(in the rows, 128 means zero)
The rows below fall into families. The same turns and mirrors carry the whole set onto itself and the rows of a family onto each other. For each named row, which other rows are in its family? Write them in the order they are listed.
These 40 rows form 5 families of 8 rows each.
geka: [132 147 131 126 135 159 157  92 122  97 132 132 141 127 123 135 121 118
 154 157 143 118  88]
zonul: [130 116 148 111 145 116 148 135 102 115 116 152 110 121 133 137 153 145
 138 111 137 170 124]
zofi: [155 149 138 132 159 137 139 106 113 109 132 122 110 137 119 134 118 123
 148 102 139 113 106]
kuda: [146  92 145 140 149 126 142 120 107  97 129 125 129 145 130 136 135 125
 134 127 145 115 106]
dod: [119 110 129 119 134 146 140  97 104 104 113 125 126 134 132 120 145 128
 160 114 143 140  82]
fef: [154 160 141 141 145 143 151 121 121 117 117 119 127 120 147 127 129 126
 145 108 140 121 123]
bom: [153  91 152 131 156 142 153 122 114  90 135 123 120 124 122 145 128 130
 132 136 147 124 105]
zeko: [118 131 142 122 137 142 162 106 104 101 109 122 140 142 113 121 143 140
 154 115 151 155  85]
Rekif: [126 117 156 123 143 111 139 134 106 118 108 153 104 124 132 142 132 132
 132 114 147 165 145]
ges: [141 162 140 132 146 129 143 107 118 104 133 137 128 126 133 131 119 123
 161 106 137 104 120]
famis: [121 112 130 116 145 139 140 112  92  95  95 141 120 140 127 110 149 127
 151 115 159 148  96]
lizov: [110 107 149 108 135 128 143 111 118  99 121 164 119 133 108 149 128 133
 139 164 166 164 104]
Kad: [121 140 137 119 130 148 154  97 133  84 111 140 123 116 125 149 107 110
 148 164 145 122  90]
Mivu: [156 146 147 154 158 128 146 113 114 109 135 131 121 126 131 122 115 123
 141 108 134 124 125]
zis: [112 116 138 113 125 122 150 126 128  99 103 167 134 122 134 148 138 121
 145 163 153 172 115]
muti: [142 166 139 125 127 128 138 111 121 119  95 162 121 107 119 129 131 135
 166 118 139 157 119]
Zez: [110 176 138 117 125 129 139 110 125 127 104 161 126 127 131 134 128 129
 152 136 157 160 121]
fodom: [114 131 149 123 141 145 144 107  97 105 104 145 128 138 125 114 153 142
 154 107 137 142  92]
Lanu: [146 152 144 129 138 120 149 122 148 111 139 148 125 117 127 172 109 118
 141 150 133 136 126]
tep: [133 149 130 136 135 147 144  96 132  97 122 135 136 133 120 143 103 104
 148 158 153 115 103]
kovom: [125  98 137 118 156 131 152 122 121  89 139 128 124 151 133 156 125 112
 124 147 153 126 102]
tel: [101 117 138  96 121 141 149 113 113 107 106 154 125 126 122 157 139 128
 144 163 156 160 107]
luzo: [116 173 135 105 132 138 151 109 128 113 107 162 116 110 123 145 122 124
 154 140 145 170 121]
faro: [133 123 155 112 158 123 146 131 103 118 119 157 119 120 129 132 139 132
 120 100 153 164 123]
tezar: [141 130 138 131 151 122 144 137 124 119 123 148 116 119 137 175 116 110
 125 153 149 140 143]
muna: [143 133 138 126 137 123 151 118 133 110 137 140 117 114 128 165 101 107
 132 163 152 141 140]
Domug: [141 153 149 128 147 115 156 133 128 108 124 165 118 122 121 161 110 111
 136 151 141 142 143]
Sodid: [120 166 141 119 122 134 147 105 114 103 100 164 110 120 129 141 132 137
 174 127 141 167 114]
lono: [126 177 142 113 128 132 148 116 123 116 105 155 122 111 135 125 114 134
 161 139 135 152 125]
sufet: [140 117 145 123 139 112 133 147 116 115 135 147 108 129 122 134 136 116
 134 108 147 159 139]
sipom: [139 120 143 128 150 113 141 132 100 126 126 151 121 141 129 134 148 129
 147 103 140 160 135]
detod: [128 146 130 121 145 148 156  86 125  93  98 142 137 128 130 149 119 127
 158 158 144 127  82]
zes: [120  98 139 115 135 132 153 124 115 108 104 153 115 129 121 151 135 115
 135 161 146 179 106]
kun: [114  96 132 110 132 144 143 109 120 106 112 165 122 127 118 151 133 125
 132 165 152 153  93]
Navi: [147 168 148 137 150 120 149 120 115 106 126 123 124 128 134 130 122 123
 156 104 139 132 135]
pim: [121 135 142 116 129 142 148  92 112  91 113 139 130 135 117 106 139 138
 164 114 142 144  84]
gubi: [141  97 138 127 160 127 149 125 119 109 135 126 133 135 122 140 122 103
 123 138 143 115 111]
Tageg: [131  87 144 135 151 137 147 110 105 101 135 131 123 141 120 153 139 115
 124 131 156 131 105]
rusa: [131 143 134 138 122 148 148 101 137  98 122 126 127 133 127 144 117 128
 166 170 153 121 103]
pivav: [145 136 146 127 144 126 132 126 134 116 130 161 106 113 141 156 111 118
 129 154 154 131 141]

Same family as Kad: dod, ges, Domug, Sodid, sipom, zes, gubi
Same family as kovom: zofi, famis, zis, muti, Lanu, sufet, detod
Same family as muna: geka, Rekif, Mivu, fodom, tel, lono, Tageg

